Each path is a new rotation, seen through one point. The rows after it are directions, each followed by how far the rotation turns it, in degrees per step (0 if it stays put).
Each turn is a multiple of 5 degrees from 10 to 175, or 0.
Each row of a path follows its step; steps can be skipped.
Path 1:
step 0: -45	30	36	26	19	4	17	14	15	-8	-29	15	-6	8	26	-25	24	-4	43	25	11	-22	-4	8	-19	1	-12	-30	12	5	13	56	15	-11	-24	8	20	-38	0	-28	-31	-14	14	27	10	-14	-11	-10	23	6	-5	24	-9	-8	-20	-48	31
step 1: -21	6	19	3	-12	16	6	65	2	12	-26	-21	-19	15	1	19	22	-14	-33	36	-28	-49	-1	-1	-31	-5	0	-16	18	-12	36	-24	13	26	8	-13	44	-31	-20	9	6	2	14	1	26	34	16	-38	-9	8	-4	-17	-5	-35	20	-8	21
step 3: -19	20	-15	36	13	-61	34	-11	24	-22	-3	15	-15	-13	-20	-19	15	-3	15	8	-3	-43	-26	21	23	-9	32	-6	-33	20	2	-5	12	-30	0	-13	0	-8	12	-46	31	14	35	-8	-8	-12	-6	-19	17	-10	24	27	-3	-9	-38	-33	29
step 4: -16	14	-7	18	-13	2	12	34	29	-6	-23	26	-19	0	-15	10	1	-4	33	49	-41	0	13	49	-16	-19	22	-12	17	-8	-15	-16	61	10	40	-21	-21	-8	-5	-14	16	26	-22	-16	-7	-2	26	-22	-14	13	-5	1	-25	-44	19	-27	-15
step 5: 35	15	-29	-31	-35	9	-22	31	12	-4	2	33	-22	-13	15	-2	5	33	16	-6	3	3	1	22	-14	1	-24	0	12	-20	22	-22	17	77	25	9	-3	-16	-15	-7	16	20	7	-3	-21	43	-47	20	1	-25	-3	10	-26	-10	-24	-25	18
step 6: 19	4	18	18	20	-40	38	17	40	-19	-18	1	8	18	24	-26	-4	23	-2	-29	29	-6	-18	-25	39	-3	3	-1	-2	-12	-3	-4	-9	17	-27	-15	29	9	-24	-35	26	33	-12	14	20	12	-38	23	-1	-12	17	-1	-31	-20	-23	-61	-11
step 7: -24	-11	-18	48	-6	-12	32	-20	40	10	-35	-6	18	38	-13	23	-8	11	-29	2	3	-14	-10	50	10	-20	-6	2	35	16	4	-37	22	-23	-6	-4	-7	-14	-36	-7	9	-12	-16	-43	10	16	-5	19	3	-1	0	-32	-30	-25	41	-27	5
step 8: -12	-12	-43	-23	-5	49	-1	11	22	11	-13	12	9	-34	8	29	0	15	32	1	18	0	-12	31	-13	41	-23	-20	50	5	7	10	1	-22	-1	41	-10	-49	0	-27	35	-6	-12	-16	-12	25	-12	10	28	2	-13	23	-34	14	6	-30	8
step 9: 16	15	9	-12	21	14	25	39	-26	16	-39	-15	6	11	28	-13	-5	11	-14	19	51	-9	-21	-20	13	24	40	-14	-2	-4	1	10	9	7	6	-7	40	-53	-8	-44	42	45	18	-11	-26	6	-17	-12	22	-25	12	11	13	14	8	-14	12
step 10: 33	-22	20	59	-18	3	55	21	-8	48	-16	4	15	34	10	-1	0	-40	-9	-4	-3	-25	9	6	25	7	19	-37	0	-23	10	-27	4	5	30	-6	-6	-22	-20	-9	-4	-12	-16	14	-35	-13	-5	26	13	-14	-6	4	-17	-42	41	9	-6
step 11: -10	9	-29	15	-27	-2	-15	-15	20	10	28	11	1	18	4	13	28	-34	19	-12	21	-72	10	-21	-15	25	-14	-7	22	-25	0	-17	-9	-2	7	17	-48	-1	17	-17	18	-29	19	-19	-27	3	-13	1	40	-22	15	14	-55	-4	5	-15	35
4	-1	-8	0	-4	-3	0	2	-6	-6	-5	11	-2	-6	4	7	-7	-1	-8	5	15	-5	-6	8	5	5	2	-8	1	-2	6	1	-4	-10	0	10	8	-3	7	3	10	-3	-5	3	7	-2	10	-1	-2	9	4	-5	13	-10	-1	7	6 : 55
9	5	-2	-10	-7	0	7	10	-3	5	2	-4	3	-4	5	-12	7	15	-3	1	-1	5	-8	-5	8	1	16	-2	0	-1	2	-9	-5	2	-4	5	8	-4	6	6	1	2	5	1	2	2	-6	3	-6	1	-1	-3	-9	6	-4	13	-8 : 100
-10	-6	2	12	9	-3	-2	6	2	4	3	2	-5	0	9	5	4	8	3	0	7	3	-2	5	-1	-5	-6	-2	3	6	-11	9	-12	-4	-3	0	6	-2	-13	11	3	5	-4	5	-8	11	-4	-3	-5	0	0	-5	-6	7	1	11	6 : 45
0	10	3	-1	-1	1	0	-2	12	-4	11	-3	0	-5	15	-3	2	-1	-6	-3	1	6	-11	-5	3	-6	4	1	0	3	-7	13	-6	6	2	4	-7	0	4	-13	6	-4	12	7	1	7	8	0	10	6	-1	2	5	0	3	-6	6 : 125
8	-8	8	13	-5	1	2	-14	1	-1	-9	5	-2	4	3	-4	-8	2	3	1	-4	-10	2	6	7	-8	1	7	0	3	-13	-7	-2	-5	-1	1	2	-7	12	4	-4	4	9	13	6	-1	3	3	9	-4	-1	-2	-6	5	-2	-1	-1 : 100
Path 2:
step 0: -31	-19	4	-9	3	39	11	-13	-55	-10	-10	-25	-26	-40	-6	12	-16	2	-30	2	-20	-11	-15	-18	9	-5	26	13	3	-1	-2	6	6	-3	-1	-7	28	8	36	26	-49	-15	-13	-23	40	-35	11	-5	-26	15	12	22	44	-54	4	7	-9
step 1: -33	-12	-9	16	-18	43	26	-8	-11	-23	-21	-15	-11	-27	-8	44	10	-51	28	29	5	8	38	-41	-26	29	-15	-27	0	-1	27	8	-20	22	-14	-5	9	30	-7	-14	1	9	-15	19	-29	-37	36	9	16	0	28	8	-14	23	2	-28	2
step 2: 35	-9	20	6	-10	50	27	-9	-54	15	-31	4	12	19	15	-18	-4	-17	-1	19	21	-5	11	1	-14	14	-19	36	8	-8	-19	27	11	22	-1	2	2	1	14	-42	21	-27	-7	18	26	7	2	-47	12	31	14	-1	22	14	10	21	-65
step 3: -29	14	30	-19	-23	11	14	4	-5	-24	-34	-4	8	-31	13	7	-23	-5	-6	34	9	8	-12	37	-17	22	-13	-37	58	-61	20	-25	13	16	-16	33	-15	-12	7	-25	-1	42	-2	-14	57	3	-7	18	2	5	-8	-11	-1	0	-6	3	2
step 4: 11	-49	-15	-38	3	9	4	46	-9	-7	-21	-12	26	12	20	2	7	20	5	25	10	5	40	36	10	-10	22	-18	34	17	-1	25	-2	-18	-16	-31	37	-4	48	9	-14	1	-3	0	26	-13	30	22	5	3	22	-11	36	1	13	-54	-22
step 5: -5	-4	-28	42	-1	42	34	9	-47	-19	-2	4	-8	17	43	13	-38	-24	10	-15	-21	9	-20	-22	-20	10	-25	-5	-22	-17	3	2	-33	9	-28	11	4	-22	39	33	9	13	-3	-1	19	-18	-26	58	-19	6	15	3	28	-9	22	-12	5
step 6: -43	-10	34	-2	-3	-12	10	-12	-50	-15	-14	-14	-26	34	10	-12	-23	-18	29	13	44	4	59	4	-37	-17	2	32	13	-30	14	-9	-22	-2	-6	-19	-32	-8	-4	6	-1	-15	-33	-24	-16	-33	25	-20	5	-9	19	28	19	5	-11	-18	-9
step 8: -18	11	21	-39	-32	11	16	28	-16	-30	18	-16	25	-15	-12	-15	4	-33	-32	21	-26	43	-6	35	26	-4	-9	2	17	-19	-18	5	-9	37	18	10	2	-7	18	3	7	31	-35	-7	4	-25	10	-14	19	-4	36	21	30	-57	20	-8	-27
step 9: 45	-55	-31	-17	-6	18	67	-20	-16	-28	-22	-6	-13	-32	4	-9	-21	-24	6	24	15	-3	23	15	17	-13	2	-24	-15	-11	28	-39	-32	-1	-2	-2	21	45	11	13	8	23	1	11	22	2	-2	-3	-13	7	3	17	-2	0	-2	-48	6
step 10: 12	-16	13	27	-34	8	-4	38	-28	18	-2	-3	12	-43	25	24	-43	-42	17	8	21	-33	30	-17	6	-5	21	26	-2	-25	-40	27	-30	5	2	-19	-37	-26	27	-7	1	-8	-25	39	24	-19	-7	9	-13	36	14	-11	6	-15	-1	-5	-6
step 11: -5	-20	24	-9	7	3	34	4	-48	-27	-5	-26	-8	-23	26	23	32	-3	3	-2	3	2	29	16	-21	11	9	10	51	-60	-18	2	-1	21	-41	28	-7	23	-34	39	13	-11	4	-24	-22	-6	-29	21	4	5	4	-16	-1	30	-7	5	-29
17	-1	4	10	10	-2	6	5	-1	7	-1	5	-3	0	1	-7	5	2	5	7	-6	-4	10	0	8	1	0	0	4	-2	6	-4	-3	-10	-12	12	12	1	0	5	-6	-3	-2	-4	-2	-1	8	-8	-5	-6	-3	3	3	-4	0	10	-8 : 155
2	0	-4	-13	5	9	1	-7	7	-3	5	-10	-2	7	-5	-4	4	2	3	-4	6	-3	17	5	-8	-12	-7	-6	1	-1	-7	4	-4	0	-6	-1	-1	8	4	7	-6	8	6	-2	-7	3	6	-7	4	-1	-3	-5	-11	7	-2	-7	-7 : 145
-9	-9	-3	-10	7	-7	-12	9	-10	5	8	-2	6	-12	-1	8	7	-13	-3	-12	-5	1	-1	0	2	-2	-2	-4	8	6	3	-4	0	9	-3	3	11	-3	4	0	-8	-4	4	-4	2	3	4	5	4	-5	0	-1	0	7	-4	4	-6 : 100
-1	1	5	-3	-8	-3	-2	-3	3	5	-7	-4	-8	-7	-2	6	-14	-3	-1	2	5	-7	2	2	1	-5	7	-15	-4	4	8	-3	1	-9	1	0	-4	-4	-4	-3	-14	-12	-5	-9	9	2	9	-5	-1	-6	-6	0	-2	2	-7	-12	7 : 120
2	-7	5	5	1	6	1	-7	2	0	-4	-7	-3	-8	4	1	0	1	1	0	0	5	1	-1	-2	12	-6	-13	-7	2	3	-2	-3	1	-4	13	-1	-1	-6	9	15	7	8	0	6	6	2	14	0	-9	4	3	-13	6	-3	6	9 : 175
0	-3	-14	5	7	8	-6	-6	-21	-2	5	8	-8	3	0	8	-5	-2	9	1	5	-11	3	-6	6	6	5	0	2	-4	-4	1	-6	0	3	-3	-6	-5	-8	-2	-1	-1	-5	4	-10	6	7	1	-2	-6	2	-3	-9	-4	8	0	2 : 80
